Each named move below is a turn or a mirror, shown by a few rows before and after it. Which moves, in which order, take the first row of each later pair to the second? The first pair is answered.
move Q25:
[ -2  13 -23  -7  -5  -4  26 -36 -19   6  25  -3   5 -15  10  10   6   5
   2  18  23  43  -1   9]  ->  [  0  -2 -40  11  45  -2 -13 -17 -10  10   0  12  -4 -11  32 -22 -21   2
   6  -3   5  14  17   2]
[  3   0   4  30 -37  -5  23 -39   2  -7  -5 -11 -11   3  17  16 -34 -20
  -3  27   1  32 -35  40]  ->  [  5 -11 -10  44   6  -2 -11 -22  10  -4 -29   1 -19   5  36 -12 -58 -22
  -1  10 -16   8 -18  33]
[  1   7  -2 -15  28  -5 -13  33  10   8   6  -1   4 -13  19  -8 -14  18
   3  -9   4 -13  20 -13]  ->  [  2  18  12 -29  -9  -7  16  18   2   4  27 -12  11 -15   2  16   5  21
   0   7  19   8   7  -7]
[-22 -10  15 -18   4  -5 -12  19  -2   6 -28  10 -10  -1  -3   3  -2  -6
   5  16  -5  -7 -11  -3]  ->  [-21  -5  18 -22  -8  -7  -2  14  -4   5 -22   7  -9  -2  -8  11   4  -4
   3  22   0  -1 -16   0]
move Q341:
[ -7  -9 -33  24  23 -14   4 -59 -12 -17  -7  10  -9  -7   2  -1  -4 -20
   7 -18  20  18   8  -3]  ->  [-16 -17 -28  19  25 -19  -4 -54  -8 -15 -28  12 -13 -11   1  -1 -10 -24
  10 -13  20   9   2  -4]
[  6  13   8  30 -14  17 -12  33   5 -14 -13   7  10   9  -1  -6   9   9
   1   3 -25   0  -2   6]  ->  [ 18  22   3  33  -9  18  -4  23   0 -13  11   2  14  10   4  -7  11  15
  -2  -3 -20  10   7   4]
[-12  15  35  12 -40  10  21 -12  10  -5  57 -41  34  18 -28  -2  37 -13
 -17  -5 -23  31  -7   7]  ->  [  2  22  22  -5 -10 -10  24 -30  -4   4  75 -48  30  -3   0  -4  22   2
 -15 -13  11  40  10 -10]
[  5  15  -6 -25   7 -21   4 -15 -13   2  25  -8   0 -29  23  12 -11  22
   6   1  42  17   5 -18]  ->  [-15  -2   2 -34   7 -27 -14   1  -5   2 -16   0  -6 -34  19  13 -18  13
  10  12  38  -1  -7 -20]
move Q405:
[-13   3  10  -9   3   3  -6  19  16   1 -12  -3   0  10   2  -5  -7   5
   4 -10 -16  -8   0  -4]  ->  [-22  -9  -3  -7  -4 -11  12 -16   9  -7 -15  -4   0   1  -6   5  -5  -5
   5 -10  -2   2  -7   7]
[ 11  -8   0  28   7  -7  -5   1  14   5  35   6 -14  13  15 -22  -5 -14
 -27 -35 -48 -32  17   8]  ->  [  0 -20 -14  31  -1 -22  14 -34   7  -4  31   5 -14   5   5 -11  -3 -25
 -26 -34 -35 -24   9  17]
[ 27 -13   9   7 -27 -23  36   1   7 -36 -12  18  24 -16 -21  32  20 -10
 -17  -6   3  12 -17 -14]  ->  [ 48  10  23  -4 -16 -12  27  30   7 -23  10  13  25 -16  -2  25  18  10
 -20  -7   4  14  -6 -33]
[-11  40  17  22 -17  25  27  31  24 -14  -2 -23  48  48 -18 -30  39  15
 -32  17 -11 -23 -29   8]  ->  [-25  21  -3  24 -27   3  52 -15  14 -26  -7 -25  47  37 -32 -15  41  -1
 -30  18   7 -11 -38  23]

Each pair is two moves apart.
[ 27  39  -1  21 -34  21  -4   5  -1  18  57 -10  18   6 -13   3  17  12
  10  -1 -15   4  -4  -6]  ->  [ -4 -10 -35  53 -12   7 -18 -24   6  -1  -5  11   7  10 -27 -10  -1 -24
  17 -15 -35 -22 -10  16]	Q25, Q405
[  6  28  46 -67  18  14   1  49  -3  38  43  15  -2  -8  36  10   3  17
 -10   6  25 -11  23 -29]  ->  [-50 -22  43 -40 -43  14  14  27  15   6 -28  32  -3  13 -28  33  24 -35
  -8  26 -11 -26 -24  17]	Q405, Q25
[ 17 -16  -1 -12   3   0 -14  40  31  31 -62  -1 -14 -15  -6 -13  15  10
 -15  27 -43 -40  -7 -18]  ->  [ 13 -25 -31   9 -35 -18  51 -48   9   7 -23 -13  -3 -16 -36  14  37  -8
 -20  21 -17   1 -19  12]	Q341, Q405
[ -1   1  -6  -7 -25  31  14   3   2 -21  -4  -2  18  12   0   8  -2  -3
 -10   8 -28  23  10  -4]  ->  [  7   1 -15   1  -4  33   3   4   1 -20   0   1  15  13  10  -5 -12   0
 -10  -6 -30  19  22  -8]	Q25, Q341
[  7   3  20  15   1  18  17  13  -6 -12  17  -8  12  19 -23  -5  21  -6
  -5   1  -1  20   1  12]  ->  [ 14  -1   8  22  33  15   0  16  -6  -8  14  -4   6  17  -5 -22   5  -4
  -4 -14  -4   9  15   4]	Q25, Q341
[ 16  31  16 -36  41 -23 -37  13  15  22   7  -7   9 -23  17 -26 -13  46
  23 -14  52   7  13 -16]  ->  [-18  -5  19  20  -1  11 -46  31  43  -2 -46  16  12  27 -39 -33   5   3
  20 -12 -26 -22 -16  28]	Q405, Q341
[ -2   4  -7 -14   7   6  37 -22 -19   3  44 -24  -1  -6   0  10  -7  -5
  -5   8  30  22  -2 -12]  ->  [  1  16  26 -13  -6  38  10  42   0  10  34 -19   3  16  -5   1   0   2
  -8  19  -7   3  -7 -16]	Q405, Q25
